One vector is turned by the same rotation once a step. Each row is the vector after some number of steps, and that number follows the row.
The counts run from 0 to 198.
[-19  -3 -22  28 -31  20  23  20  35   3  20  38  -6 -14 -27 -58 -27  12
   7   1   0  19 -28 -20 -30  45  -1  -7   6 -34 -22  15  40  -6  25 -32
 -24   2  11 -15  -5  41  55  12  35 -15   1  17  36  15  20   2  68 -24
  42  -8  22  28  -2  17 -34  34   3 -20  -2   2   8  -6   9  21  12 -28
  25 -27  -3  33 -30  -4  34  52  15   6  42  20  -9]
54
[-13 -29  11  -6 -33   6  17  21  17 -13 -19 -27 -20 -21 -50 -35   3  29
 -40  -6   8  70 -25 -18 -20  35   3 -29  11  20 -18  19 -21  15 -19 -16
 -55 -16 -11  18  -9  17 -18  -2   2 -28  42 -59  -1   1  25  17  58 -12
  24 -25 -15  27 -18  11  10  12 -31  24 -10  -2 -35 -11 -20  -6  17 -21
  10  24   5  -6 -15   1 -25   7  87   4   0  14  34]
24
[-34 -30 -14   1 -13  21  13 -19 -17 -16 -10 -22 -18  24 -33 -19  27   8
 -31 -23   5  35 -38  -7 -16  38  25 -17   8  23   1  24 -37   6  -7 -13
  -5 -48   0  38  14  -5   2   5  -2   5  40 -15   2 -39   1  35  46 -41
  26  -6   6  25 -15  60 -24 -33 -24  55  -5 -32  -5  19   0  10  18  27
   8  -4  26  -5  23  -5   6  11  65  -4   9  15   6]
194
[ -9 -28   5  25 -18 -11 -19  -9  36  13  19  20 -28 -33  43 -28 -17  16
   3  14  -4 -29 -12 -45  -2  11  16 -26   6  24   2  32   0  15  30 -36
 -31   8  70 -34  31 -25  25  45  50 -48 -20  -1 -22  -8  -8   3  -6  17
   6 -18 -31  -5 -42 -34  -2 -18  24   8 -23 -17 -24  27  13  -3  18  20
   4   7 -22 -12 -29 -26  46  37  11  23  21  53  20]
157
[-49 -16 -24  20 -33   4  -2 -11  12  18  -7 -12 -29   7  15 -31   9  18
 -33 -20   9  36 -39  19  18  41   1  -1  23  20  27  18   0 -37  29 -17
  -1 -23  11  30  17  -6  13   6  59 -26   2 -47  28  -2  -5  24  54 -15
  28   1  32  48  -1   7 -46 -23  35  15  -6 -21  -7  24  10   0   7  18
  12  14 -28 -13   3  34  51  10  60  -4  15   4  24]
42
[  4  -7  27  13 -31  -9  -3   1  34 -32  23   9  31   8 -10 -33  11  -1
 -15  26 -10  50  16 -48 -22  15  16   2 -17   1 -65  -6  -2  42  25  -8
 -54  23  61 -19  47 -31  27  -1  61 -29  25  -5 -15  17  41  -7  15  -8
  37 -34  10  54 -29 -12 -12  30 -35 -15 -19 -20   5 -22 -14  30  31   0
  14 -21  -4   5 -26  -6  -5 -12  15  -5  30  63  -9]
174
[-31 -14 -15  24 -39  21   9  29  48   3 -13  23  -2   4 -36 -45 -11  16
   6   5  11  31 -31 -12 -19  49 -19 -21  -5 -17 -35  18  25  -5  17 -24
  -2  15   4  -4  12  24  56  22  54  -3  17  -1  33  12  46 -15  45 -16
  28 -30  18  43  -9  29 -43  22  18  -2  19 -10  19 -25  -4  15   9 -10
  17 -33   5  14 -39 -25  56  27  45   4  28  26 -17]
55
[-26 -31  -1  19  -2   3  -4 -24  42   5 -14 -42 -22  17  24  32  14  25
 -11 -14 -21  18 -38   2   4 -11  57  10  40  -7  12  -7  31   0   7 -23
  -8 -43  11  21 -26  21 -16 -16  19  22  25  -8  34 -16 -30  34  41  20
  37   3  -2   1 -11 -13 -44  -6  10  11 -35 -27 -14  50  13  37  20  39
   4 -20 -19 -38   4   1   0   8  39  -6   4 -22  62]
98
[-39 -25   9 -24  11  -6 -12 -15  18  29 -60 -20  -6  19  45 -41 -13  24
  -5  16 -37   1  12 -20  -3   6  29 -33 -15  19  14  12   0  35 -13 -23
 -11 -13  37   3  -6  25  69  52  50  13  18  -5 -13  22   3  -5   7  -6
  34  -6  33 -11 -37  21 -26   9  17  18 -16  -8 -21  19   0 -12  38  24
   7  -8   3   6 -51 -27  47  22  11  -3  32  41  49]
164
[ 10  -6 -57  33 -43  17  29  -6  14   9   1 -18 -15  -1  12   6  -5  16
 -16  42 -20  11 -61  -3 -24  37  26 -42  54  11  -7  -8  -4  12 -25 -18
 -10 -15  -9  12 -18  17 -16 -12   5 -50  33 -47  20   6 -11  22  59  -5
   6  -8 -25   1  17 -11  60   8  -4  36 -10   4   0  41   6  25  12  -3
  16  50 -26  16 -15  -5 -54  -1   6  14 -13  26  34]
32
[-28   3 -49  35 -15  41  16 -12  10  28 -14   6  -3  -4  -7 -35 -14  12
   6  18  -5   9 -52  -8 -24  37   9 -13  19   8 -16  34  53 -11   3 -27
 -13  17  13  24  -8   0  14  -9  37 -41   7  10  26 -14  -8  29  36 -29
  33  26  10  14 -23  47   5 -37  32   9   2 -17  32  51  26  -6  23 -31
 -14 -11 -10   5 -37  -9  11  51   8 -34  43  17  17]
49
[-10  13 -37  47  -4  14   4 -15   3  -5  17  20  20  23  25 -42 -10  28
 -11  11 -40 -36 -13   7 -13  34  12 -36  12   1   0  19  27   2  21  -2
  -4  12   7  -9  28   3  68  18  39 -10 -14   2   7  26  22 -11  32 -38
   7   6  18  16 -18  34  -6  14  32   0  -4 -12   7 -31  25  -9   4 -17
 -16 -16   8  51 -53 -13  32  36  -2  20  68  50 -20]
52
[  4  28 -20  25 -39   1 -27 -34  37 -25  42  35 -14  -6   4 -11  33  25
   6  -4 -64 -29 -23 -46 -25 -12  18 -33  35   9   3 -21  20  26  24   4
 -24  32  41  18 -12 -31  23   8  39 -34 -12 -36  37  34   5  -7  -7  39
  -2  12 -23  28 -22 -15  11  -5  27   9  -4   1  14   6  41   7 -16  20
   1  21 -31  16 -38  -3  44  19  27 -29   0   5  34]
148
[ 10 -49  14  48 -28  14   5   4   0   7  25  26  -4 -12 -20  -8   2 -24
  10 -13 -48   4  21 -23  -9  38  19 -18   6  -3   6  44   7  40  27 -38
  12 -12  17 -41  27  23  58 -20  -8  -7  11  10   9 -39 -14  38 -12 -29
  18 -21 -17 -43  10 -10  -4   2 -30   7  -1 -15 -25  54 -48   8  43  11
  40 -21   7  18  -2 -42  16  18  -5  32  25  11  -5]
71
[-21  -9  26  32  -9   4  -7  -9  18  -6 -60 -26  23  17   7 -23  -6  25
 -12  38 -15  24  22  -5 -20  17  -3 -44  -2  31 -22   6  54  51 -12   2
 -29  33  48  11   6 -12  34  38  40  -6  17  -8 -11   1  54  -2   0 -13
  36 -31  19  -6 -25   7 -24  39  11   0 -21 -43 -13 -10   3  11  48  -8
 -14 -24  -1 -10 -50 -51  14  -2  17   9  31  61  27]
169
[-41  -3 -28  17 -15   9  -4 -33   7   2  -3  -8  -9  -4  29 -30   1  15
 -28   5  -6  -1 -36   9  10  26  12  -1  27  47  30  31 -17 -33  42   2
 -25 -10  31  31  42 -36  16  18  68 -44  23 -31   7   6  -1  -1  30 -18
  23  -1  26  44 -45  19 -17 -32  48  16  -3 -19   1  12   8  -8   6  22
 -10  13 -23 -11 -19   0  50  -3  39  -5  34  33  -1]
43
[ -8 -25   4  30  -7  17 -12 -24   3 -46 -28 -13  27  24 -20   5  30  10
 -18   1 -59 -12   9 -36  -7  -3  40 -54  33  34  -4 -11   9  46 -37   4
 -16  -1  25  58  17 -18   4  17 -10   2  46 -13  -2 -13  34   9 -12 -20
  -7  -4 -31  -1   3  46 -10  27 -18  38   6 -15 -20   3   3  18  24  62
 -10 -10  18  11 -34 -67  -5  -6  47   3   9  24 -10]
82
[  7  -6 -43  21 -32  24  28   3  24   4  11  22 -24 -22 -10 -15   7  27
 -26   9 -11 -13 -58 -52 -39  -9   2 -68  14  35  13  32 -21  20 -30 -33
  -9  16  -1  20 -25  14  26  21 -23 -59   9 -36  26  32  -9   3  23  14
 -13  14 -33  -1  -5  -7  32 -18  -8  34   2  -1  -3  45  44  20 -19   8
  27  41 -18  16 -30 -26  34  33  42   4   4  12   7]
145
[-13 -13 -46  47 -51  -6  21 -36  18  10  47   5 -28 -34  -3 -28   8   9
 -11   9  -9   2 -46  -1  -3  41   3  13  63 -12  -4  12  27  -9  27  -5
 -34 -24  13   4 -20 -10 -21 -26  39 -75  -6 -31  21 -14 -11  19  54  -3
  43   5 -26  32  -7 -23  15   2  19  -3 -35  -8  -2  18  13  16   5  -1
   2  36 -19   5   5  11 -19  19  24   0  12  23  30]
36
[ 31  -9 -16  13  -3  14  14 -17  36 -30  14  -3  29   7   4  17 -17  61
   7  32 -36   5 -48 -31 -51 -20  30 -39   1  -5 -57  19  39  34 -24 -21
   8   1  11 -41  -6   9  27  29 -16 -14  -3  19  17  13  23  17  -5  24
   2 -33 -41 -43 -22 -25  13 -18 -23  11 -39 -42  -3  17  39  48   3 -16
  32 -15   2  -1 -25 -24  11  16  14  23  17  44  20]
1
[  0 -16 -31  28  -9  22 -10 -13 -14  -5   3   6 -28   8   3 -33   3  26
 -35 -12 -66  -1 -24  19 -25  44  29 -28  23 -25  20  30 -41  -3  -5  -7
  12 -33 -52  -8 -28  38  45   8   9 -26  29 -32   7 -12 -27  28   1  -6
  23  -6 -11 -18 -16  -2   8  -7  20  59   1  24  -6   5 -16 -35  23  11
  24  17  22  49 -29 -46  24  -6  43  12  35 -10  43]
133
[-12  -3  34   6 -31 -14  18   8  44 -35   3   1  17  24   7 -24  12  13
 -23  17 -15  38  37 -22 -11  23   5 -20   1 -20 -27 -26  19  33  10  -2
 -55   4  46 -20  13   7  48   8  48  21  22 -29  -1  21  48  -2  31 -25
  39 -41  29  54 -17 -24 -23  41 -17 -26 -13 -23 -14 -46 -18   8  21   4
  14 -18  15  32 -13  -1  22  -7  21   1  12  36  22]
173
[ 17 -34  14  -7  -2   5 -10 -26  32 -19  40   8  11  23   6  35  13  39
  -5 -14 -52  -2 -15  10 -13 -11  34   9 -29  50 -39  29  12  34  28  14
 -19  -8  28 -29  36 -20  42  -7  11  -2  17 -28 -13  25 -28  16 -12   9
  18 -28  -1  -6 -38 -33   9 -54 -17  -5 -23 -39 -38  27 -11  19  13 -11
  55   0 -29 -30 -32  25   8  -8  20  36  21  22  38]
9
[  5 -29 -12   9   0  16   4 -36  51   0  30 -22   2  25  36  40  12   8
  -6   7 -37  20 -47 -13  -3 -18  76  -2  40   6  -2  -5  18  12   3 -26
 -15 -30  34  20 -17  -6  -4 -34   2  15  20 -15  11 -10 -37  41  26  16
  36  31 -21  -6  -6 -10  -9 -17 -15  -3 -33 -34 -12  80  24  33  10  40
  23  -7 -27 -25  -6  28   5  29   2   8  15 -13  37]
97
[ -3 -20 -19  34 -21  43  -7  -4  -9 -16  -3   6 -17   8 -23 -21  15  12
 -46 -51 -51  36 -27  22   5  32  20   1   5  17   4  26 -24  -7  32  -4
  18 -23 -38   4 -25   5  33 -29  12  -1  25 -78  18  22 -26  27   2  -3
  29 -15  21   7 -17 -27 -21 -36  12  27  25   3 -13  17 -16  -6   5 -12
  39   3   1  -2 -17   8  35 -43  66   2  10 -33  39]
129
[ 16 -11  16   9  -6   3  -3   5   4 -31  38  11  19  -2 -28 -16   9  24
 -38  -9 -49  35  -1 -14 -11  31  14  -1  -8  11 -19  13 -17  34  37  24
 -79 -25  16  -6  19   0   7 -27   8 -25  22 -45 -48  20   2  15  41   1
  21   9 -29  23 -50  -7  22  13 -40 -10 -27   5 -40 -16 -12 -20  22 -27
   2  19   3  34 -40   8 -33  19  48  28  33  16  -2]
22
[  9  -1 -21  38  -9  44 -30   9 -22 -14   7  20  -9  20   8 -38   4  37
 -22 -38 -79 -12 -24   6 -24  66   7 -21  41  -2  25  11 -19   9  22  28
  -5 -24 -48  -9  -7  14  40 -18  24  -2  21 -55 -17  22   1  21  -8  -5
   2  11 -27  -5 -30  12   3  -5  24  38  12  13  -2 -11 -16 -50  26   7
   1   0  19  52 -34 -28  15 -10  32  18  29 -21   7]
134
[  0  -3 -26  -8 -42  -1  35 -13  15 -18  19 -16 -11  -5  -8   0  21  32
 -47  -2 -45  35 -19 -17 -24   1  25 -22  23  10  -2  -1 -21  20 -25  -2
 -40 -15  19  35 -38  36  11 -15  -2 -19  25 -63  22  26 -10   3  76  -6
  36   5  11  40  -5  -3  29  10 -31  18  -4  19 -19   2 -12   9  -2  -3
  31  46 -11  38 -26  23 -25  21  48 -11 -11  -8  54]
28
[  4 -31  28  20  10  17 -38 -19  -4 -12 -22 -12  23  20 -52 -16  16  23
 -38  -7 -62  30   5  20 -19  32  19  -3  10  39 -27  16  27  31  24  26
 -51 -30  -7   7   9 -18   4   0  12   5  40 -48 -23 -12   6  29   3   8
  31 -33 -16  -3 -47  -3  18  -8  16  -2 -32  -7 -41  -3 -24 -22  45 -27
 -12  -6  -8 -24 -39 -18 -32 -19  46   1  26  10  40]
17
[ -7 -27   6   0 -13  -2 -39 -15  54 -16  25 -41  -1  19  74  19  16  18
  -4   0 -22   0 -38 -32  20  -9  66 -25  36  18  15 -23 -24  20   8  -4
  17 -35  30  25  29 -32   8  -2  32   7  45 -15  -6  14   6  30   2   8
   1   1 -45  14  -6   8 -14  -1 -10  44  -2 -33 -37  22  -8  25  20  71
   7 -14 -38 -30  -9 -17   7  -8  23  26  -2  24   2]
95
[ 18  -4 -25  39 -34  11  14 -38  25  22  33  52 -13 -25 -24 -17  -2 -16
  15  34 -22   0 -23 -40 -38 -10  27  -8 -41  -2 -33  17   4   5   3 -43
  10  25  49  -9  18   9  61  -5   9 -39  17  18  46   0   0  -5   5  -6
  25 -32  19  22  -8  -7  18 -13  -8  14  48  10  23  30 -23  49   0  14
  33   0 -30   5 -30 -31  36 -10  17 -33  20  41  -2]
62
[ -7  -6 -16  52   1  33 -22 -33 -42 -13   6  -7 -12  12 -28 -17  30  24
 -41 -21 -65   8 -18  13 -10  18  20  18  10  35  14  22 -26  -4  26  21
   8 -15 -16   2   3 -44  29 -25  29 -34  27 -55   5  -4  -5  22 -23  11
  24 -10  12  24 -22  -9  -1 -44  32  48  24  -1  -5  19 -10  -9   5  -4
  14  16   3  -8 -32   1  24 -45  76 -19  35 -17  26]
130
[ 11 -11  17  15   5  27 -23   9   3 -27   4   7  21  27 -21 -14  40 -12
 -24 -31 -76   6  17 -45  -2  16  36 -29  -8  12   7  -3 -25  47  25   7
 -32 -13  25  30  35 -10  51 -25  19  17  45 -26 -17  14   0  14 -22 -18
   4  15 -14  12 -21  29 -21  17 -49  18  17   7 -36  16 -43 -22  55  53
  12  -1  19  15 -38 -36  34  24  28  -3  28  -4 -22]
78
[ -3 -11 -24  12  26  45   4 -19  21 -24 -14 -18  41  24  26 -10 -12  48
 -32  51 -20  30 -59   7 -31 -21  45  -4 -20  14 -22  24   4   4  -7   9
 -14  12   4  18  -4 -11  14  -2  25  -7  41   3 -23  22  26  12   4   2
  21 -19  19  19 -33  32   4  -9 -10  42  26 -16 -20 -17  18  38 -16 -28
  -3 -19 -29 -17 -77   1 -13 -24  34   3  49  40 -16]
113
[-14 -34 -28  25 -32  11  11  -9  34  26 -12  24 -15  -7  -7   1  -7 -15
  16  23 -31   5 -20 -12 -22  17  19 -29 -15 -16 -21   7  -6  19  -8 -55
  50  13  13 -12  -2  39  76   8  -9 -22  42   1  45  13  -5   0  17 -23
  21 -51  21   5  31  -8   1   5  -9  24  51  14  22  34 -31  49  14  -1
  43 -16 -10   3 -23 -55  45 -15   6  -5   0  24  13]
63
[-10 -11 -17  43 -50  -2  11 -19  43   9  19  23 -19 -30  -7  -8  -8  17
   9 -13 -27 -19   2 -22 -13  18  -5 -27  43  12   0  -3  48  20  25 -41
 -23  -2  32 -23 -10  18  10  19  20 -38 -28 -14  37   5  -8   8  28  21
  40  -5 -12 -21  -5 -51 -16  -7  33 -35 -45 -36 -12  54  38  24  12   1
  44  13  -9  -1  -8  11  50  43  18   6   6  -6  56]
154
[ 18 -30  11  27 -17  31   3  12  10   6 -23   0 -12  -4 -71  -9  29 -18
 -12 -23 -38  34  -5 -54  -8  -7  39 -29   5  -3  -6   7  14  40 -20 -36
 -33  -2  12  26 -11  10  11 -27 -15  -2  39 -16   8 -22   0  51   5  -7
  14  11 -17   4   3  30 -13  12 -42  12  -4  -6  -8  53 -11  18  34  36
  13   0  17  -6 -15 -35   1  26  41 -32   6  -3  15]
80
[ -5 -16  20   1  -7  -7  -5  -2   1 -31   4 -17   5  23   5 -20  11  37
 -40 -19 -53  11   4   6 -20  40  11 -31  17  11  -4  11 -30  26  12  31
 -49 -36  -6   0  21  22  10   7  30   1  29 -50 -25   3  26   3  33 -15
   7 -16 -10   1 -34   0  14  28  -4  -2 -26   4 -50 -49 -13 -32  23  -4
  -1  17  14  35 -44 -15 -31  16  44  50  30  21  12]
21
[ 11 -12 -21  70 -15   2  31 -31  -7 -27  60  19   1 -19 -25 -16   3  22
 -22 -11 -20  26 -38   3 -40  18  19  37   2 -19 -15  40  -6 -14  32   4
 -11 -18   3 -32 -21   9  19 -34  -4 -43   1 -14  15 -10  -4  13  25  -6
  58 -29   2  14 -14 -47  -3 -25  -8   1 -12   4 -16   2  -8  51 -26 -43
  52   0  -8  14 -19  36  -2 -34  38  17  22  -2  12]
123
[-22 -19 -20  -5 -10  14 -15 -26  -8 -20   1 -16  13  52  -7  -7  19  19
 -35 -23 -34   3 -30  -1 -27  25  23 -15   6  32   3   9 -48   5 -13   9
  -4 -49  -3  40  47 -20  11  12  14   2  34 -21 -20  -8  23  20  38 -47
 -13   2   3  35 -33  79 -29 -25 -10  72 -10 -22  -8 -16   2 -10  12  47
 -11  -6  24  20  13  -5   3   7  55  19  26  26 -16]
195
[-28  -4 -39   9 -25  16  10 -20  -1  45  13  13 -35   0  51 -30 -20  10
 -14   6 -14 -17 -39   1   5  42  33 -12  11  -9  21  41 -20 -10  -6 -36
  -3 -21  10  13  -3  32  41  11  40 -38   2   4  -5   3 -39  18  61 -27
  32  34  17  22 -26  39 -10 -34  16  42  -6   3  13  55   1 -14   3  20
   4  24 -18  26 -11  -1  33  49  -8  -2  45  23  25]
45
[  0 -34 -15  20  27   4 -11 -49  38  10  20 -25 -10   5  57   4 -26  26
   8  17 -25   1 -47  -8  -6   5  72   8  32 -16 -10  22  18   8   4 -24
 -10 -41  36  -4  -4   5 -12 -13  28 -29  14  35 -24 -31 -16  41  -1  -3
  19  13 -30 -15 -41   9   6   9   1  21 -47  -9 -15  39  -6  23  25  14
  -9  -4  -9 -12 -19 -25 -21  20  -8  16  50  37  14]
101
